In the data rows, 500 means zero.
Here are some numbered points:
368 & 436 & 428 & 999 & 629 & 402 & 493 & 774 \\ 0
478 & 383 & 429 & 626 & 487 & 326 & 381 & 405 \\ 1
509 & 387 & 490 & 442 & 508 & 454 & 432 & 460 \\ 2
531 & 538 & 545 & 422 & 547 & 564 & 556 & 370 \\ 3
489 & 656 & 574 & 374 & 479 & 656 & 596 & 469 \\ 4
456 & 556 & 487 & 509 & 664 & 643 & 483 & 289 \\ 5
695 & 999 & 499 & 209 & 466 & 641 & 780 & 593 \\ 6
384 & 475 & 387 & 430 & 544 & 500 & 501 & 499 \\ 7
465 & 464 & 517 & 528 & 568 & 476 & 481 & 514 \\ 8
478 & 487 & 457 & 394 & 575 & 481 & 518 & 386 \\ 9
314 & 515 & 317 & 558 & 440 & 537 & 601 & 620 \\ 10
629 & 466 & 594 & 521 & 421 & 518 & 460 & 584 \\ 11
523 & 540 & 535 & 437 & 552 & 575 & 554 & 396 \\ 12
478 & 375 & 390 & 659 & 464 & 427 & 545 & 453 \\ 13
698 & 865 & 698 & 381 & 795 & 852 & 684 & 732 \\ 14
494 & 429 & 495 & 479 & 348 & 455 & 433 & 357 \\ 15
650 & 549 & 304 & 535 & 609 & 176 & 305 & 295 \\ 16
307 & 823 & 658 & 116 & 632 & 639 & 718 & 537 \\ 17
667 & 590 & 682 & 491 & 607 & 621 & 587 & 615 \\ 18
Which point above is nearest to each new point by angle? Its number follows each.
576 & 515 & 612 & 445 & 369 & 542 & 533 & 513 \\ 11
852 & 542 & 560 & 544 & 482 & 552 & 315 & 615 \\ 11
254 & 509 & 509 & 441 & 308 & 570 & 419 & 702 \\ 10
543 & 481 & 561 & 486 & 401 & 547 & 520 & 514 \\ 11
637 & 436 & 589 & 633 & 419 & 403 & 430 & 520 \\ 11
474 & 497 & 481 & 664 & 551 & 488 & 499 & 572 \\ 0
532 & 491 & 558 & 579 & 510 & 551 & 637 & 517 \\ 18
522 & 541 & 336 & 443 & 461 & 472 & 327 & 517 \\ 16
407 & 471 & 409 & 999 & 643 & 376 & 443 & 739 \\ 0
297 & 496 & 508 & 406 & 333 & 590 & 441 & 689 \\ 10
530 & 395 & 465 & 474 & 646 & 436 & 571 & 384 \\ 9
539 & 412 & 425 & 523 & 372 & 414 & 488 & 370 \\ 15
221 & 505 & 544 & 376 & 237 & 577 & 417 & 689 \\ 10
503 & 496 & 464 & 425 & 584 & 490 & 543 & 399 \\ 9
247 & 482 & 211 & 342 & 535 & 379 & 561 & 445 \\ 7
445 & 522 & 457 & 473 & 513 & 456 & 483 & 511 \\ 7
691 & 483 & 524 & 546 & 473 & 510 & 389 & 548 \\ 11
562 & 400 & 465 & 487 & 376 & 403 & 464 & 388 \\ 15
451 & 467 & 460 & 750 & 554 & 469 & 492 & 611 \\ 0
516 & 425 & 460 & 545 & 456 & 431 & 514 & 168 \\ 15
504 & 485 & 450 & 414 & 575 & 465 & 538 & 390 \\ 9
365 & 418 & 439 & 418 & 499 & 499 & 491 & 524 \\ 7
568 & 516 & 333 & 252 & 603 & 495 & 545 & 297 \\ 9
390 & 425 & 399 & 969 & 619 & 401 & 440 & 706 \\ 0
610 & 871 & 358 & 296 & 466 & 551 & 637 & 592 \\ 6
543 & 521 & 459 & 505 & 541 & 421 & 471 & 449 \\ 16
614 & 541 & 423 & 494 & 584 & 331 & 398 & 366 \\ 16
448 & 584 & 512 & 824 & 619 & 568 & 643 & 627 \\ 0
363 & 524 & 519 & 428 & 365 & 591 & 465 & 633 \\ 10
555 & 498 & 553 & 418 & 399 & 466 & 480 & 557 \\ 11
483 & 497 & 543 & 534 & 435 & 501 & 527 & 522 \\ 11
525 & 678 & 476 & 372 & 499 & 508 & 721 & 707 \\ 6
640 & 644 & 533 & 440 & 520 & 495 & 502 & 477 \\ 6
594 & 483 & 511 & 532 & 502 & 513 & 434 & 547 \\ 11
565 & 397 & 437 & 486 & 355 & 404 & 483 & 312 \\ 15
309 & 384 & 413 & 407 & 530 & 534 & 498 & 528 \\ 7
580 & 428 & 683 & 590 & 364 & 446 & 539 & 457 \\ 11
621 & 449 & 580 & 589 & 423 & 410 & 470 & 490 \\ 11
723 & 758 & 571 & 357 & 532 & 494 & 508 & 436 \\ 6
380 & 561 & 490 & 526 & 525 & 603 & 453 & 564 \\ 10
602 & 655 & 514 & 441 & 527 & 492 & 509 & 493 \\ 6
